0: [147 047 097 114 115 051 094 044 119 136 053 179 114 084 095 093 147 222 084 148 158 111 093 178]
1: [127 155 130 106 144 149 162 104 107 097 112 113 150 137 085 143 111 099 091 151 105 108 150 156]
2: [178 084 145 093 143 098 131 133 181 081 105 144 121 047 122 088 115 136 116 075 153 098 105 072]
3: [106 093 175 107 133 101 169 131 115 105 176 123 113 185 159 162 126 088 062 179 166 223 145 091]
4: [193 096 138 120 158 051 166 068 110 156 079 111 108 083 112 117 142 177 033 146 198 150 124 096]
5: [156 122 136 126 155 084 113 086 106 146 151 096 172 138 102 154 156 164 117 152 173 169 132 134]
6: [041 229 127 179 091 255 158 181 121 141 177 123 158 255 159 143 109 023 194 136 007 120 170 130]
7: [160 104 090 165 108 126 162 111 190 033 065 238 134 136 152 049 097 041 102 072 167 028 107 113]
8: [141 154 114 149 142 155 158 195 122 135 139 070 111 088 123 111 113 121 177 128 128 115 100 121]
9: [196 083 094 108 176 060 162 111 130 081 099 182 128 076 065 087 117 126 062 150 139 129 132 119]
10: [182 089 144 097 167 090 166 026 099 096 098 160 157 136 102 098 142 071 013 169 118 166 178 137]
11: [090 162 132 115 122 179 120 117 038 183 137 131 181 154 100 171 129 139 108 179 077 128 152 162]
12: [110 106 138 092 134 089 159 120 126 108 175 109 115 186 147 153 134 080 103 161 147 195 155 098]
13: [175 167 144 135 189 094 122 189 159 054 197 061 151 139 092 158 147 099 150 196 123 221 152 117]
14: [128 198 096 129 155 207 130 168 147 100 113 184 162 118 099 126 111 101 160 125 067 078 156 165]
15: [091 108 104 139 099 129 083 101 090 175 124 131 171 210 140 182 122 172 129 160 094 124 139 183]
16: [118 185 138 113 140 160 080 125 096 179 116 103 128 081 098 155 152 156 125 089 130 122 131 181]
17: [097 138 141 140 102 141 150 132 089 176 111 140 097 120 131 121 117 147 121 128 184 108 106 132]
18: [194 141 118 161 142 091 079 145 116 091 071 131 138 058 067 116 123 186 130 084 134 062 088 193]
19: [107 069 152 033 145 077 173 078 146 121 103 174 078 121 137 085 154 101 055 128 180 207 138 097]
20: [242 125 102 143 178 067 116 146 201 000 066 155 146 023 074 075 123 135 103 114 171 105 095 150]
21: [074 149 175 041 133 166 153 118 091 168 201 106 089 180 093 191 145 127 085 163 102 230 183 098]
22: [189 141 110 161 145 103 084 158 108 119 091 113 132 056 054 104 131 195 165 113 151 009 072 188]
23: [115 136 135 128 143 136 137 134 135 167 186 099 131 154 145 157 147 153 152 163 108 186 148 102]
24: [190 147 135 145 166 105 152 176 194 055 122 110 128 046 138 088 120 116 137 093 137 115 100 077]
25: [105 096 097 123 111 155 103 131 130 125 152 136 139 175 128 153 117 119 183 154 100 104 157 164]

[128 126 119 112 119 128 149 088 132 199 129 189 116 105 146 104 139 140 101 129 136 148 151 086] -> 17 23 5
[126 073 146 049 166 083 106 071 098 174 163 118 138 124 081 147 162 179 077 171 145 211 154 095] -> 5 23 12
[054 193 135 129 100 201 164 157 138 227 217 103 151 154 151 138 139 127 207 156 082 127 145 075] -> 23 25 8
[062 098 148 084 092 137 118 093 096 174 128 145 082 139 156 128 129 151 124 105 145 163 138 089] -> 17 23 12
[217 096 141 120 173 082 138 065 117 090 075 171 135 069 075 112 144 148 004 123 121 130 115 146] -> 9 4 10
[059 178 142 140 077 171 150 171 107 221 198 110 121 189 165 156 140 106 192 147 071 127 139 076] -> 23 25 6
[160 069 121 123 125 083 107 149 154 069 149 104 102 118 092 129 155 144 139 170 133 167 133 136] -> 5 12 23
[150 117 124 137 140 180 187 129 236 065 085 209 126 116 163 072 088 039 127 062 096 054 131 101] -> 7 2 24
[140 111 080 140 171 133 087 151 163 107 158 099 159 147 107 127 132 165 162 173 078 144 138 160] -> 25 23 5
[076 119 105 112 106 153 102 150 089 170 134 125 111 168 180 142 100 119 125 126 116 189 144 114] -> 23 25 17
[118 125 158 099 121 108 106 141 115 159 169 091 114 154 141 187 164 172 147 119 180 188 150 100] -> 23 5 12
[109 095 098 132 098 114 117 110 136 137 106 147 116 128 155 120 111 140 100 137 133 113 105 155] -> 17 25 15
[194 125 145 142 159 105 139 173 201 076 118 092 108 049 126 099 117 112 141 102 154 113 109 060] -> 24 2 8
[101 104 097 133 101 134 146 073 086 184 116 175 143 178 176 118 131 097 088 138 163 099 135 145] -> 17 15 25
[187 081 134 116 187 064 142 157 170 028 140 142 138 105 086 116 136 120 114 171 116 182 142 121] -> 9 13 24
[101 097 163 098 124 094 156 089 133 102 143 131 095 151 128 126 113 091 090 107 161 172 121 094] -> 12 3 19
[115 161 149 164 128 193 098 171 129 135 170 104 151 164 134 160 122 120 178 132 064 111 140 141] -> 25 23 14
[127 100 143 121 050 107 120 134 198 128 056 153 092 048 162 107 131 170 128 055 183 065 063 093] -> 2 17 24
[153 171 137 122 128 153 100 154 215 107 121 093 139 070 143 103 132 122 186 052 110 080 134 106] -> 24 8 2
[146 151 098 157 133 107 093 134 064 181 056 136 153 056 115 103 131 189 085 110 139 074 078 171] -> 18 22 16
[170 140 143 116 141 171 175 113 180 092 058 175 118 036 115 120 120 094 062 086 140 109 090 143] -> 2 24 9
[134 173 151 131 135 142 138 156 104 117 124 090 099 101 079 149 112 088 118 158 135 143 142 144] -> 1 8 17
[138 180 133 152 115 171 176 252 228 034 131 097 055 076 136 095 089 047 206 075 161 081 113 061] -> 24 8 2
[167 099 150 085 174 070 129 150 157 075 204 083 107 113 089 162 154 134 124 173 182 215 156 101] -> 13 12 5
[120 095 116 092 151 084 097 149 185 105 154 122 096 121 118 138 149 150 154 154 127 171 124 146] -> 23 25 5
[181 086 124 111 166 071 138 147 170 023 126 133 123 108 083 119 141 123 118 162 110 179 146 125] -> 9 13 24
[135 149 109 164 114 114 104 141 102 156 108 118 152 133 137 136 115 140 162 103 138 081 107 146] -> 17 8 16
[079 107 160 065 080 122 150 128 135 158 124 145 087 137 148 121 152 131 117 111 162 138 134 087] -> 17 12 19
[048 106 118 113 070 143 112 109 094 177 103 169 126 154 181 119 110 164 106 091 169 100 118 132] -> 17 15 25
[133 194 122 148 112 168 113 157 131 189 131 100 106 055 143 111 110 163 208 076 150 083 088 112] -> 8 16 17
[122 126 125 145 123 130 095 183 176 066 152 104 130 102 124 124 130 139 202 107 103 115 113 123] -> 8 24 25
[104 128 159 062 138 119 098 134 122 185 185 098 120 147 112 183 157 176 148 117 176 198 132 105] -> 23 5 21
[168 121 144 162 138 134 174 072 117 080 077 142 156 133 111 091 127 082 055 099 132 059 123 146] -> 1 10 9
[147 192 150 134 144 172 095 190 162 079 119 075 127 096 116 124 112 136 159 076 103 117 118 099] -> 8 24 14
[105 098 124 108 131 133 141 128 155 090 125 185 138 140 117 087 122 100 117 154 101 189 149 107] -> 12 1 25
[138 131 112 138 137 107 115 141 137 112 163 098 146 161 120 146 121 107 162 170 093 146 149 164] -> 25 23 1
[169 109 120 126 174 110 123 116 124 104 125 128 178 116 083 098 125 124 109 163 088 158 129 144] -> 1 5 9
[244 130 111 155 186 076 067 157 136 037 081 130 182 034 042 113 122 159 123 139 108 048 103 195] -> 18 20 22
[161 094 139 143 146 100 203 149 167 043 133 134 109 162 136 129 123 060 089 131 160 142 160 097] -> 12 3 1
[141 180 147 102 140 145 078 128 095 163 103 128 129 117 092 171 134 180 113 102 100 108 127 164] -> 16 11 1
[126 057 136 093 153 074 176 130 184 042 116 150 076 125 147 107 125 087 081 111 201 160 129 113] -> 19 2 12
[098 153 130 155 124 128 136 149 113 141 184 093 136 212 145 163 136 098 143 141 132 135 130 093] -> 23 12 25
[188 163 103 156 173 120 078 142 114 089 056 141 146 041 070 110 107 171 115 103 130 069 084 174] -> 18 22 20
[195 027 097 161 134 046 154 076 162 050 050 221 132 109 116 099 113 118 038 136 174 086 118 147] -> 9 0 7
[139 112 114 154 136 132 106 158 129 080 175 091 154 177 126 161 124 138 152 176 096 140 146 174] -> 25 23 15
[139 123 157 136 130 106 153 111 133 159 140 131 108 081 144 122 123 129 090 113 180 129 120 073] -> 17 2 4
[176 109 135 124 140 099 133 110 163 069 049 138 135 055 125 078 122 103 103 073 158 120 106 082] -> 2 24 9
[152 015 154 048 132 010 152 029 184 093 103 186 018 093 115 123 155 163 000 123 212 182 118 114] -> 19 4 0
[068 165 150 126 084 163 156 108 019 203 147 112 119 187 116 163 112 135 095 147 113 155 151 160] -> 11 15 17
[150 153 138 120 159 149 115 123 093 118 113 138 152 115 115 151 119 115 094 133 071 121 144 168] -> 1 11 16
[082 059 143 062 076 142 181 124 195 084 159 160 038 163 165 128 124 059 115 131 138 174 155 085] -> 12 3 19
[111 102 145 101 122 091 083 150 118 147 172 086 107 154 125 191 150 194 147 152 116 192 127 134] -> 23 5 12
[164 078 111 133 165 137 165 085 149 102 051 194 134 093 125 086 147 105 090 096 132 097 157 146] -> 9 2 1
